In the rows, zero is written as 128.
Z: a few groups of rows, each row roughly a mix of its group's hidden directions:
Z (99 x 12):
[[140  95 135 128 115 133  88 129 141 180 150 120]
 [127 149 141 129 159 119 170 142 118  87 107 153]
 [115 114  99  85 127  89 121 149 155 142 116 109]
 [186 153 144 120 139 142 141 135 109  98 142 115]
 [ 93 120  94 110 155 131 128  95 114 112 105 157]
 [104  91 105 144 171 107 130 116 145 120  99 123]
 [158 140  94 119 150 131  99 136 144 105 119  85]
 [150 146 135 122 160 133 175 130 129  85 109 116]
 [102  86 130 121 133 144  88 113 154 157 145 120]
 [ 92 166 111 138 100 123 111 115 145 138  88 116]
 [120  94 160 119 126 121 156 142 108 136 153 173]
 [150 138 110  93 123 108 131 141 167 130  81 123]
 [125 138 115  92 163 108 146 140 121  76 131 126]
 [ 90 116 156 161 148 137 126 115  98 116 164 121]
 [118 125 167 178 127 140 143 126 134 141 112 166]
 [ 67  97 110 129 119 120 114 115 136 152 147 128]
 [162 141 149 145 105 124 133 171 161 136 120 100]
 [ 78 115 144 137 140 157 135 107 158 131  96 126]
 [ 75 112 113 147 143 109 118  86 124 138 113 130]
 [ 93 120 159 119 159 106 141 139 157  92 114 134]
 [148 122 120  97 133  85 110 145 131  99 164 109]
 [108 128 143 166 126 156 130  92 102 126 166 143]
 [135 149 157 162 140 174 139  99 117 108 141 132]
 [131 143  92  89 125  95 115 140 105  99 152 120]
 [130  94 141 105 130 129  99 127 163 159 136  88]
 [117 126 145 168 128 150 128 110  88 128 171 142]
 [171 115 120  88 157 114 125 144 127 117 155 104]
 [ 85 122 107 132 117 116 122 115 163 163  99 145]
 [153 149 153 148 140 173 139 114 108 101 155 122]
 [141 152 150 160 133 178 139  95 120 113 139 138]
 [132 112 112  95 155 117 119 121 144  85 154  94]
 [147 150 104  91 112  87 118 153 105 119 143 116]
 [118 123 150 164 113 163 135 115 137 170  99 139]
 [147 158 101 140 151 134 111 130 150 103  98  90]
 [139 157 160 154  88 122 126 156 148 149 130 106]
 [ 81 124 119 155 114 131 124  97 147 159 115 156]
 [102 126 164 111 150  99 142 146 160 101 106 121]
 [155 154 149 153 133 178 140 103 118 107 140 135]
 [161 134 158 128  96 140 159 170 147 136 122 137]
 [106 122 156 161 148 159 151 118 137 134  99 160]
 [158 116 122 162 119 145 111 122 103 157 160 161]
 [ 86 104 147 133 115 117 138 101 103 154 148 159]
 [143 127 124 140 132  98 129 168  82 153 155 134]
 [177  91 134 127 162 135 142 139 128 115 155 113]
 [103  98 101 100 117  80 115 140 124 146 146 122]
 [127 100 135 141 102 144  93 112 151 173 141 109]
 [ 89 151  98 123 105 112  89 112 135 139 106 110]
 [123 105  99  89 160 135 122 108  99 107 140 153]
 [ 90 102 151 119 114 103 124 128 104 150 157 159]
 [187 146 143 122 128 157 136 135 114  94 130 122]
 [137 130 149 181 119 163 149 111 129 146 109 149]
 [101 111 106  99 149 134 131  96  97 116 130 167]
 [ 91  91 102 104 112  90 111 135 138 147 128 127]
 [152 141 132 113 160 117 164 134 132  77 122 109]
 [119 128 167 169 141 143 156 127 137 132 100 161]
 [144 150 153 145 149 172 140 110 114 100 156 113]
 [ 74 117 114 143 150 108 112  88 116 133 120 134]
 [ 67 103 120 147 119 117 117 106 129 152 140 143]
 [172  97 137 117 157 149 159 132 116 112 152 142]
 [115 149  94  88 118  95 120 134 117  93 138 108]
 [157  86 146 124 157 139 161 132 114 119 156 148]
 [138 126 114  93 124 100 126 142 166 126  79 122]
 [172 119 132 162 129 152 127 127 104 160 148 157]
 [150 157 154 154 141 173 142 103 117 105 141 129]
 [144 131 100 101 135  94 111 141 108  96 169 128]
 [111 142 142 169 104 148 140 122 118 158  99 161]
 [ 89 108 154 127 120 115 140 116 101 146 149 170]
 [ 78 111 115 149 158 105 114  92 122 130 120 127]
 [136 115 140 131 126  79 123 157 119 125  78 143]
 [101 126 148 100 154 110 143 135 160  94 105 104]
 [159 151 146 109  82 131 121 170 134 139 143 122]
 [ 78  92 124 149 110 119 113 114 110 146 147 149]
 [107 101 151 136 105 132 152  97 106 159 152 153]
 [144 154 156 162 138 178 140 107 123 111 125 138]
 [148 126 125 111 146 114 128 179 100 130 161 100]
 [157 144 112 106 123 117 131 150 162 139  76 132]
 [153 105 147 116 161 142 157 136 105 108 155 160]
 [158 163 148 147 146 179 142 121 123 112 138 120]
 [ 92 133 139  99 143 109 140 131 157  91 104 101]
 [ 96  88 111 139 157 111 118  86 115 136 138 122]
 [118 161  88 125 135 126  90 116 140 114 101  97]
 [149 146  95  89 118 116 133 131 171 145 102 123]
 [122 116 119  96 146  99 122 178 143 132 111  97]
 [189 123 130 144 139 152 140 133 105 156 141 140]
 [151 161 141 140  87 128 114 154 150 143 128  92]
 [140 125 125 104 150  94 127 183 119 131 130  98]
 [ 88 162 107 130  99 116 104 120 144 139  92 120]
 [174 124 119 156 120 155 125 122 101 164 146 146]
 [ 68 103 109 123 119 117 116 102 148 147 140 128]
 [158 149 140 117 126 160 138  91 153  91 109 125]
 [ 95 137 154 111 149 101 148 143 151  91 102 128]
 [ 92 144 104 141 105 113  99 106 143 148 103 100]
 [174 125 115 127 114 101 105 142 107 133 173 130]
 [ 80 163 122 146 104 114 110 113 137 142  97 126]
 [133  87 137 104 135 125 127 119  95 135 178 145]
 [118  99 102  96 111  78 115 148 136 144 115 130]
 [129 146 127 109 169 123 166 139 118  82 113 137]
 [106 101 100  96 156 129 123  99 100 115 134 157]
 [151 155 111 141 160 144 138 137 152  96  89 116]]

which group is each row in? (one row of each group first):
[187 169 135 131 130 145 146 129 130 118 106 136] -> Q
[136 114 147 167 129 175 139 107 138 161 111 136] -> X
[163 148  95 126 134 146 120 131 155 111  99  89] -> V

[160 112 105  97 139 124 112 122 135 113 161  84] -> X
[ 84 106 105 135 148 108 104  85 116 135 132 120] -> V
[ 68 137 121 111 117 118 125 116 151 104 105 107] -> X
[120 116 124 138  85 128  89 123 132 179 138 122] -> X
[ 84 128 115 162 151 113 130 102 143 128  89 126] -> V
[150 166 108 126 156 137 115 147 145  91 100 112] -> V
[103 120 115 113 161 137 144 104 105 106 117 175] -> V
[ 93 135 145 161 137 174 130  90 139 123 135 131] -> Q
[156 164 129 117 137 107 167 153 104 103 110 135] -> X
